One turn moves every row onto another: examples first, then more rows asked:
J722: [-21   6  -7   0   2 -12  33  -3   5   8   2  -3  17 -10  -4   6   0  14
   3]
J494: [  5  -3  -5 -11 -13 -19  -7 -29   8  10   5   7  24  -8  -1  12   7   5
  -1]
J993: [ -7   1  -4   6   0  17  -2  26 -11   1 -13 -21 -28   6 -11   1  -8  -5
   3]
J473: [-11   3  -3  -8  -3 -15  -3 -16   0   5  10  10  38 -13   4   6   2  -2
  -2]
J940: [  0   0   4  11  14  21 -18  29 -14  -6  -9  -2 -20   5  -1  -1  -3  -7
  -2]
J451: [  7   9   1  -4  -7  -4 -35 -18  -3   6   1   3  27   2  -1  11   1 -14
   0]
J374: [ -2   8  13  -9  -2 -12   2 -18  -3  13   9  14  27 -13   9   8  -2  14
   3]
J719: [  2  11  -1  -7 -15 -12   3 -25  25   7   8   1  20  -5  -4  13  -4  -5
   7]
J46: [-14  -1   8 -12   8   5  12  30 -11   0   3  -4 -19  -8  18  -7  -8   4
  -7]
J720: [ 21  14   3   1 -12   1 -21 -24  16   5  -2  -2   2   2 -12  16  -2 -16
  12]
J556: [-18  -5  -1   6  17   9  14  32 -11  -8  -1   3  -9 -10   5  -6  -2   5
  -4]
J212: [ 22   0  -2  -5 -13  -6 -35 -23   1   7  -5  -2   3   6  -5  14   6 -10
   0]
J339: [ 10   7  -5   2  -6  12 -28   2 -13   4 -15 -21 -17   8 -17   9  -3 -21
   6]
J283: [-23   1  -5   5   5   6  28  24  -1   2  -5 -11 -12  -3  -5  -2  -8  12
   1]
J194: [ 21   7  12  -3  -1  -7 -23 -24 -14  14   5   7  18  -4   0  14   0  -5
   2]
J171: [  7  -5  -2   7   3  15   8  21  -1  -9  -3 -11 -34  -8 -13   2 -10 -13
   7]
J620: [ 19  -4   0   1  -4  10 -33   5  -5  -1 -12  -9 -27  10  -5   7   3 -10
   0]
J241: [ 12  12  -6  -3  -9  -5 -23 -25  -5  11  -8 -12  12   1 -17  16   5 -19
   8]
J817: [ 12   7   4   6   2  14 -43   4 -10   1  -8  -3  -3  11  -3   8  -1 -16
   0]
J671: [-14  -9  -5 -10  -4 -17  23  -7   7   2   7   9  14 -17   4   2   4  18
  -2]
J142: [  1 -10  -1   2   5  12  -3  27  -5  -6 -11  -7 -37   1   0  -2   0   4
  -2]
J555: [ 26   0   9  -1   5   4 -32  -3 -24   8   0  -4 -10   3   0  10  -3 -19
  -2]
J289: [-19   5  11 -13   2  -6  20   9  -2   6   8  10   9 -14  19  -3  -6  19
  -1]
J954: [ -4  12  -7  -4  -4 -17   7 -27   3  13   0  -3  28  -8 -10  15   6  -2
   6]
J288: [  7  -4   8  -5  10  10 -14  24 -22   1  -1 -10 -28   2   9   0  -7 -14
  -7]
J150: [-23  -3  -4  -3   9  -9  22  10  -4  -2   9  10  20 -18   7  -2   0   8
  -4]
J961: [-14   0  -5  -7 -11 -11  31  -4  20   1  13  -2  11 -14   0   3 -10   1
   2]
J540: [-15 -12  -4  -3   4  -1  25  22   1  -5  -1   2 -16 -13   5  -4   1  18
  -2]
J200: [-12  -9  -6  -1  -2   2  32  19   7  -7   7  -7 -16 -15  -5  -2 -12  -3
   2]
J756: [ 23   6   2   8  -3  15 -19   0   3  -4  -8  -8 -25   1 -16  11  -5 -19
  12]

J212 -> J494
J171 -> J756
And these:
J993 -> J339
J46 -> J288
J556 -> J940

One turn moves every row onto another: examples first, then more rows asked:
J784: [ 15   9  -2   6 -18  -2  33 -21  28  -9  -3  12   6]
J971: [ 27   5   2   9  -5  -3  25 -12  -2  12  -4 -18  19]
J488: [ 18  18  38   8   6  -7  11  -3   7 -21   1  11  -8]
J869: [ 33 -22  20  -1   1   1  27 -23   6   1   8  11  13]
J348: [  0  -3 -11  11   6  21  -1   9  -1 -14  10  -5  13]
J160: [  2   7  37  14  12  13  -1 -16  25 -11   9  15   9]
J549: [ 39   3  -9   6  -7   2  16  -6   5  10  -4 -14  15]
J253: [ -1  17  22  19   8  13  -7  -2  25 -17   2  12  21]
J654: [ 18 -22  -9  11  10  19   5   6  -1 -14  11  -1  11]
J562: [ 19  28  21  14 -26   9   8  -5   6  -8   9   1  31]
J771: [  7  11   1   8   9  24 -19   4   7  -5  11  -5   9]
J718: [ 25 -16  24  -7   0   4  23 -29   9   4  11  11   3]
J93: [ 24  17   2   3 -17   2  17 -21  36  -5  -2  13   1]
J820: [  9   6   1  18   3  16  -6   7  28 -26   3  16  19]
J571: [-1 -8 23 13 17 14  9 -8 -9 -1 11 -8 16]
J777: [-11   8  11  12  11  18  -1   0  -4  -5   9 -10  16]
J144: [ 13   7  27   7   8  -6  19   3 -16 -15   2  -5  -6]
J437: [ 38 -14  27  -3   3   3  15 -25  12   6   7  10  10]
J711: [ 43 -21  15  -4   1   5  16 -19  14   0   9  12   9]
J185: [ 35  14   7   5  -3   2   9 -13   7  17  -4 -17  15]
J449: [  6  24   9   7 -31  12  16  -8  -4  -7  15  -3  19]
J459: [ 34   8  14   6   0  -2   4   9  14 -31   1  18 -12]
J341: [ 18  18   6  16 -30   8  19   0   2 -16   8   4  33]
J595: [ 18  29   8   3 -30  17   1  -6   5  -3  17   0  13]
J180: [ 29  -3   2   5   3  -1  13  14 -10 -25   4   1 -10]
J533: [ 17  18  -7   6 -34  16  11  -1   1 -12  16   1  16]
J125: [ 31 -23  11  -7  -3   6  24 -24  10  -1  12  14   2]
J634: [ 31  23   6  13 -31  12   3   1  13 -13  10   6  28]
J457: [ 35 -14  19  -9  -1   8  13 -26  15   5  12  14  -1]
J529: [ 13   1  18  11   1  -8  27   4   0 -34   0  14  -3]
J389: [ 24   0  15   7  17  21 -21  -2   9   1  13  -4   5]
J71: [ 11  19  14   5 -14  -2  27 -27  29  -2  -3   9   5]
J930: [ 21  -8   5  12   6  19  -6  -2  33 -25  10  24   5]
J409: [ -5 -15  12  18   5  11  23  -7  15 -27   7  18  16]
J448: [ 33  15  22   2   9   0  -4   6  -2 -12   5  -1 -14]
J47: [ -8   3   9  23   5  11  11   2  17 -27   2  13  26]

J341 -> J533
J771 -> J253
J389 -> J160
And these:
J93 -> J185
J711 -> J457
J529 -> J180

